In the data rows, 128 means zero.
Every row has a hidden score. In each pair, how much higher is the second row's than the first's? 15 means about the same, 30 much higher and 0 much lower. The score is a weighted sum of the row's numbers plus the product of two more (or one squared), each taken from its middle value.
c(103, 137, 128, 129, 189, 137, 91, 104, 132, 136, 130)
c(116, 149, 153, 95, 131, 173, 155, 143, 108, 108, 108): 14
c(112, 154, 98, 126, 140, 74, 75, 108, 125, 164, 130)
c(101, 141, 90, 158, 171, 81, 90, 75, 170, 152, 141): 18
c(89, 125, 164, 103, 166, 96, 142, 170, 165, 140, 60)
c(203, 112, 143, 105, 89, 216, 218, 134, 75, 102, 111): 2
c(138, 145, 172, 79, 114, 136, 141, 202, 76, 118, 88)
c(109, 139, 145, 138, 158, 164, 166, 142, 101, 113, 125): 26
c(140, 117, 145, 125, 94, 126, 149, 133, 166, 121, 98)
c(103, 147, 119, 121, 192, 145, 70, 109, 133, 131, 146): 13
c(89, 149, 125, 133, 136, 85, 119, 123, 95, 180, 117)
c(134, 118, 119, 114, 124, 148, 103, 111, 134, 120, 133): 24
c(181, 130, 74, 115, 31, 127, 116, 93, 173, 108, 152)
c(198, 124, 106, 117, 69, 181, 164, 102, 125, 115, 127): 12
c(89, 131, 97, 132, 113, 53, 142, 95, 168, 162, 95)
c(154, 68, 153, 170, 196, 119, 181, 153, 92, 161, 113): 17
c(143, 82, 129, 202, 155, 133, 175, 142, 103, 151, 163)
c(120, 117, 129, 116, 179, 133, 90, 117, 138, 133, 134): 7
c(132, 143, 159, 97, 103, 145, 188, 171, 145, 94, 68)
c(117, 140, 176, 154, 167, 135, 109, 120, 79, 141, 168): 10
c(162, 116, 129, 126, 131, 192, 129, 135, 80, 112, 158)
c(172, 147, 77, 120, 101, 172, 101, 83, 118, 98, 180): 16
c(137, 137, 83, 122, 113, 122, 102, 140, 170, 93, 152)
c(123, 111, 172, 130, 115, 138, 170, 159, 123, 127, 100): 11
c(82, 116, 157, 141, 156, 91, 157, 136, 148, 143, 106)
c(121, 133, 159, 151, 101, 111, 22, 156, 63, 125, 208): 14
c(112, 163, 168, 134, 104, 111, 163, 149, 143, 137, 74)
c(164, 150, 45, 148, 106, 151, 77, 38, 126, 119, 200): 16
c(92, 101, 136, 153, 187, 144, 168, 145, 100, 150, 117)
c(113, 96, 165, 114, 151, 157, 104, 153, 95, 113, 156): 19
c(95, 119, 139, 136, 164, 118, 136, 123, 109, 145, 120)
c(90, 83, 154, 174, 179, 90, 233, 133, 127, 194, 67): 11
c(129, 134, 200, 105, 123, 129, 194, 168, 145, 126, 47)
c(114, 121, 115, 155, 213, 193, 84, 94, 72, 151, 181): 14
c(134, 107, 170, 161, 198, 213, 122, 148, 46, 129, 163)
c(110, 122, 91, 124, 115, 66, 132, 113, 188, 133, 98): 11
c(137, 151, 134, 137, 128, 110, 77, 123, 147, 113, 172)
c(120, 107, 115, 151, 144, 113, 99, 141, 64, 164, 161): 15
c(143, 154, 120, 89, 57, 96, 157, 138, 206, 103, 72)
c(117, 146, 214, 68, 134, 110, 170, 207, 143, 101, 53): 14
c(128, 146, 154, 108, 145, 181, 146, 136, 86, 111, 113)
c(106, 136, 100, 153, 116, 121, 120, 80, 109, 182, 151): 10
c(83, 118, 66, 151, 167, 80, 94, 94, 164, 166, 151)
c(167, 171, 138, 111, 82, 231, 132, 140, 90, 74, 180): 9
c(188, 94, 119, 144, 111, 185, 175, 118, 85, 129, 135)
c(89, 152, 203, 112, 159, 116, 149, 184, 139, 121, 73): 16
c(144, 143, 118, 144, 137, 202, 87, 121, 91, 99, 199)
c(200, 133, 96, 141, 23, 156, 156, 93, 135, 100, 164): 13
c(145, 149, 80, 164, 73, 141, 88, 50, 107, 137, 199)
c(131, 112, 115, 128, 159, 96, 66, 114, 159, 128, 154): 27
c(150, 100, 115, 111, 118, 166, 106, 124, 122, 92, 158)
c(112, 155, 142, 89, 134, 122, 141, 186, 182, 100, 72): 12
c(115, 113, 160, 85, 118, 93, 156, 170, 179, 123, 55)
c(139, 100, 145, 172, 165, 186, 151, 162, 77, 121, 169): 22
c(166, 138, 55, 104, 31, 73, 189, 101, 206, 119, 75)
c(138, 144, 124, 89, 98, 105, 156, 149, 177, 103, 73): 16
c(107, 109, 129, 125, 122, 90, 109, 143, 175, 128, 111)
c(159, 130, 131, 116, 119, 219, 153, 123, 76, 102, 154): 9
c(119, 108, 153, 104, 133, 106, 151, 157, 158, 131, 67)
c(110, 109, 113, 143, 197, 158, 78, 90, 119, 146, 159): 14
c(138, 107, 157, 99, 120, 102, 139, 156, 162, 123, 70)
c(108, 115, 106, 126, 135, 78, 103, 115, 175, 145, 127): 14
c(151, 172, 140, 64, 65, 120, 160, 185, 181, 64, 78)
c(102, 98, 157, 100, 134, 106, 121, 162, 155, 128, 96): 14
c(110, 110, 140, 101, 129, 126, 90, 133, 146, 120, 129)
c(107, 140, 139, 145, 196, 97, 128, 160, 79, 157, 125): 6
c(117, 108, 112, 126, 123, 90, 133, 118, 165, 136, 102)
c(174, 111, 58, 143, 107, 172, 94, 72, 108, 108, 197): 15
c(142, 135, 101, 106, 119, 138, 146, 107, 145, 114, 100)
c(123, 152, 170, 113, 77, 68, 151, 156, 203, 103, 73): 13
c(65, 196, 75, 131, 154, 75, 33, 80, 106, 164, 181)
c(138, 121, 128, 108, 149, 141, 112, 131, 136, 112, 124): 14
c(94, 125, 136, 113, 167, 117, 117, 128, 146, 137, 101)
c(116, 108, 101, 165, 115, 85, 148, 107, 122, 182, 137): 10
c(139, 136, 191, 89, 104, 115, 163, 192, 126, 117, 63)
c(130, 160, 114, 135, 48, 86, 169, 102, 159, 158, 85): 8
c(173, 114, 171, 96, 108, 198, 145, 148, 75, 90, 141)
c(105, 143, 117, 119, 140, 156, 98, 143, 146, 98, 149): 19
c(154, 118, 145, 92, 104, 126, 85, 137, 135, 99, 123)
c(78, 131, 150, 132, 181, 121, 127, 124, 137, 146, 104): 10
c(179, 129, 77, 107, 20, 88, 192, 118, 197, 96, 73)
c(124, 71, 203, 97, 123, 89, 227, 199, 148, 144, 41): 7
c(102, 149, 138, 94, 134, 123, 136, 147, 169, 102, 79)
c(126, 153, 180, 114, 131, 156, 147, 143, 126, 122, 92): 9
c(115, 122, 83, 143, 152, 131, 83, 69, 131, 159, 161)
c(120, 77, 171, 174, 140, 89, 226, 155, 145, 159, 77): 23
c(137, 133, 185, 73, 113, 124, 185, 185, 142, 105, 49)
c(95, 138, 185, 110, 174, 169, 129, 141, 84, 127, 127): 16
c(97, 84, 139, 153, 182, 171, 118, 108, 86, 154, 170)
c(127, 158, 182, 161, 154, 161, 42, 125, 42, 128, 203): 14
c(107, 167, 217, 114, 149, 140, 163, 164, 103, 105, 92)
c(179, 95, 89, 161, 72, 175, 134, 73, 107, 115, 194): 17
c(93, 180, 85, 134, 149, 116, 67, 96, 146, 119, 160)
c(74, 149, 175, 147, 177, 106, 148, 137, 145, 140, 89): 13
c(98, 104, 120, 190, 169, 107, 139, 87, 94, 186, 157)
c(161, 136, 218, 117, 90, 94, 201, 187, 160, 110, 41): 27
c(136, 157, 123, 85, 83, 140, 161, 153, 171, 92, 85)
c(153, 127, 127, 167, 149, 163, 108, 94, 109, 158, 166): 14
c(122, 125, 112, 125, 115, 43, 110, 142, 155, 137, 99)
c(119, 140, 142, 91, 132, 121, 118, 165, 161, 103, 94): 15
c(106, 147, 129, 115, 129, 62, 111, 140, 198, 130, 99)
c(212, 124, 72, 111, 0, 92, 241, 123, 187, 113, 66): 10
c(166, 84, 168, 153, 174, 163, 213, 148, 86, 134, 107)
c(130, 179, 159, 113, 74, 134, 109, 161, 113, 101, 162): 10
c(113, 103, 153, 124, 148, 142, 113, 141, 132, 130, 123)
c(104, 132, 89, 169, 165, 73, 110, 96, 160, 153, 141): 13
c(92, 114, 174, 90, 139, 82, 174, 188, 183, 140, 40)
c(110, 123, 82, 167, 117, 65, 222, 101, 190, 159, 88): 14
c(97, 119, 117, 128, 196, 148, 82, 104, 127, 146, 146)
c(101, 177, 197, 84, 162, 111, 109, 217, 94, 125, 76): 12
c(138, 123, 97, 125, 138, 170, 85, 98, 117, 110, 162)
c(108, 129, 106, 151, 176, 141, 95, 102, 121, 150, 163): 11
c(179, 116, 91, 90, 40, 151, 103, 123, 130, 80, 157)
c(90, 122, 86, 140, 175, 61, 115, 116, 168, 152, 109): 12
c(159, 132, 120, 154, 100, 142, 100, 100, 98, 120, 177)
c(114, 128, 108, 166, 200, 199, 82, 97, 52, 141, 201): 14
c(105, 151, 94, 129, 149, 92, 67, 87, 119, 159, 152)
c(114, 108, 125, 111, 141, 139, 110, 119, 140, 120, 123): 21
c(114, 132, 62, 149, 100, 82, 92, 71, 158, 176, 159)
c(113, 134, 56, 124, 91, 113, 147, 98, 164, 124, 137): 27
c(164, 151, 84, 121, 124, 160, 90, 89, 117, 102, 156)
c(147, 137, 75, 106, 70, 117, 103, 85, 146, 122, 146): 17
c(120, 94, 171, 80, 109, 86, 171, 180, 191, 127, 48)
c(112, 138, 165, 108, 150, 159, 72, 169, 34, 132, 148): 9
c(159, 142, 113, 151, 94, 133, 111, 94, 171, 134, 142)
c(112, 157, 121, 163, 165, 107, 115, 106, 133, 158, 139): 16
c(146, 110, 119, 96, 82, 123, 140, 143, 158, 105, 100)
c(88, 174, 157, 113, 109, 95, 135, 109, 134, 150, 108): 7
c(179, 108, 139, 144, 105, 189, 101, 115, 77, 98, 188)
c(114, 181, 119, 155, 165, 150, 79, 125, 107, 111, 178): 7
c(152, 107, 126, 102, 43, 97, 154, 160, 190, 95, 83)
c(99, 111, 104, 198, 193, 59, 234, 89, 166, 180, 86): 7
c(126, 116, 107, 140, 117, 138, 125, 93, 106, 157, 148)
c(115, 149, 140, 143, 117, 45, 210, 136, 196, 147, 49): 17
c(129, 130, 147, 139, 163, 158, 84, 125, 110, 131, 150)
c(179, 119, 78, 120, 70, 169, 95, 94, 115, 97, 179): 15
c(137, 151, 146, 124, 83, 95, 157, 179, 175, 105, 87)
c(108, 113, 168, 87, 139, 88, 148, 180, 179, 132, 56): 13
c(128, 112, 157, 162, 103, 105, 174, 144, 104, 160, 126)
c(155, 98, 107, 175, 122, 130, 200, 151, 106, 127, 139): 21
c(94, 91, 66, 170, 181, 113, 68, 98, 130, 153, 186)
c(123, 130, 114, 129, 177, 155, 59, 107, 120, 126, 168): 11
c(152, 177, 118, 113, 44, 82, 157, 147, 205, 107, 100)
c(127, 136, 115, 120, 151, 163, 69, 105, 87, 125, 161): 20
c(136, 88, 149, 140, 160, 163, 147, 146, 83, 127, 157)
c(173, 140, 115, 85, 70, 131, 178, 121, 159, 107, 70): 10
c(165, 141, 119, 144, 91, 145, 183, 138, 143, 129, 111)
c(136, 113, 127, 119, 151, 145, 110, 109, 121, 134, 108): 14
c(118, 156, 126, 156, 124, 50, 195, 102, 192, 146, 67)
c(102, 157, 154, 138, 175, 156, 84, 139, 120, 122, 154): 15
c(135, 128, 119, 174, 186, 120, 81, 128, 120, 160, 167)
c(116, 129, 152, 124, 168, 173, 150, 145, 96, 133, 109): 6
c(142, 127, 102, 130, 145, 169, 82, 116, 129, 107, 166)
c(125, 139, 146, 140, 166, 162, 153, 167, 98, 118, 133): 14
c(115, 121, 125, 116, 152, 145, 102, 107, 126, 129, 124)
c(120, 98, 108, 153, 133, 107, 127, 123, 135, 140, 128): 19
c(69, 159, 98, 134, 144, 31, 114, 89, 178, 178, 110)
c(134, 180, 201, 101, 118, 129, 178, 174, 116, 99, 79): 12
c(116, 136, 86, 137, 146, 88, 125, 140, 180, 139, 111)
c(215, 134, 138, 88, 13, 156, 180, 146, 132, 83, 104): 11
c(129, 117, 146, 140, 122, 144, 149, 126, 87, 168, 145)
c(122, 153, 61, 129, 66, 92, 130, 66, 163, 150, 138): 22
c(130, 117, 156, 104, 137, 104, 156, 149, 154, 130, 58)
c(83, 141, 141, 113, 184, 126, 81, 137, 115, 133, 128): 16
c(147, 159, 121, 92, 45, 83, 148, 171, 222, 82, 85)
c(65, 84, 162, 168, 178, 69, 205, 157, 127, 187, 82): 12
c(83, 158, 165, 125, 126, 96, 115, 139, 149, 144, 111)
c(129, 190, 100, 121, 127, 182, 69, 110, 131, 78, 190): 17
c(111, 187, 57, 152, 109, 115, 55, 70, 139, 130, 208)
c(124, 111, 94, 150, 113, 87, 162, 131, 161, 135, 104): 26
c(93, 126, 146, 100, 154, 108, 105, 149, 161, 115, 91)
c(105, 126, 187, 129, 168, 182, 67, 153, 21, 134, 174): 9
c(202, 149, 90, 138, 0, 122, 176, 89, 123, 124, 124)
c(175, 141, 93, 138, 56, 128, 154, 108, 168, 122, 137): 16
c(103, 145, 176, 120, 154, 145, 116, 142, 124, 120, 114)
c(121, 142, 177, 138, 176, 149, 84, 155, 108, 116, 152): 19
c(129, 156, 170, 86, 117, 130, 97, 185, 90, 113, 113)
c(129, 82, 132, 143, 141, 149, 152, 135, 99, 143, 134): 17
c(150, 144, 173, 87, 107, 135, 180, 173, 118, 101, 71)
c(134, 106, 119, 105, 134, 154, 131, 125, 133, 107, 118): 22
c(140, 134, 185, 111, 120, 140, 76, 189, 51, 110, 129)
c(92, 94, 146, 127, 186, 118, 115, 139, 142, 145, 112): 11
c(188, 113, 132, 119, 52, 133, 197, 125, 164, 108, 87)
c(165, 125, 41, 173, 119, 166, 91, 64, 104, 109, 217): 16
c(138, 145, 162, 121, 55, 127, 136, 134, 172, 100, 124)
c(75, 147, 173, 119, 157, 113, 130, 143, 140, 136, 107): 23
c(109, 112, 106, 167, 149, 70, 178, 118, 164, 156, 107)
c(117, 51, 118, 195, 193, 127, 154, 128, 90, 169, 146): 22
c(134, 142, 194, 104, 128, 129, 135, 177, 56, 138, 111)
c(161, 105, 60, 134, 105, 124, 109, 100, 157, 130, 150): 26
c(134, 135, 117, 118, 103, 97, 165, 123, 138, 141, 86)
c(143, 120, 114, 98, 90, 168, 150, 134, 146, 89, 123): 24
c(147, 141, 97, 129, 102, 150, 130, 111, 107, 128, 156)
c(165, 135, 106, 136, 94, 157, 146, 114, 82, 128, 169): 13
c(142, 140, 179, 126, 120, 150, 147, 163, 118, 125, 95)
c(214, 102, 97, 130, 49, 205, 136, 78, 84, 100, 177): 10
c(162, 149, 153, 120, 93, 138, 117, 122, 151, 113, 119)
c(79, 105, 119, 168, 153, 73, 149, 107, 129, 188, 117): 14
c(150, 151, 181, 93, 94, 189, 156, 154, 79, 104, 139)
c(107, 167, 176, 134, 168, 163, 83, 144, 59, 131, 145): 18
c(127, 163, 106, 115, 129, 169, 111, 115, 136, 93, 143)
c(107, 158, 155, 134, 114, 99, 113, 120, 173, 126, 132): 3
c(143, 137, 88, 116, 70, 101, 127, 110, 182, 110, 112)
c(209, 115, 82, 142, 56, 171, 150, 100, 116, 122, 148): 15
c(106, 115, 146, 122, 116, 119, 149, 131, 118, 153, 107)
c(146, 140, 111, 109, 106, 158, 119, 140, 148, 89, 128): 22
c(122, 127, 125, 128, 157, 111, 88, 161, 88, 147, 157)
c(121, 123, 72, 123, 57, 98, 137, 109, 164, 138, 122): 19
c(143, 142, 96, 124, 105, 119, 108, 129, 178, 111, 134)
c(128, 108, 123, 114, 138, 142, 90, 116, 140, 121, 140): 17
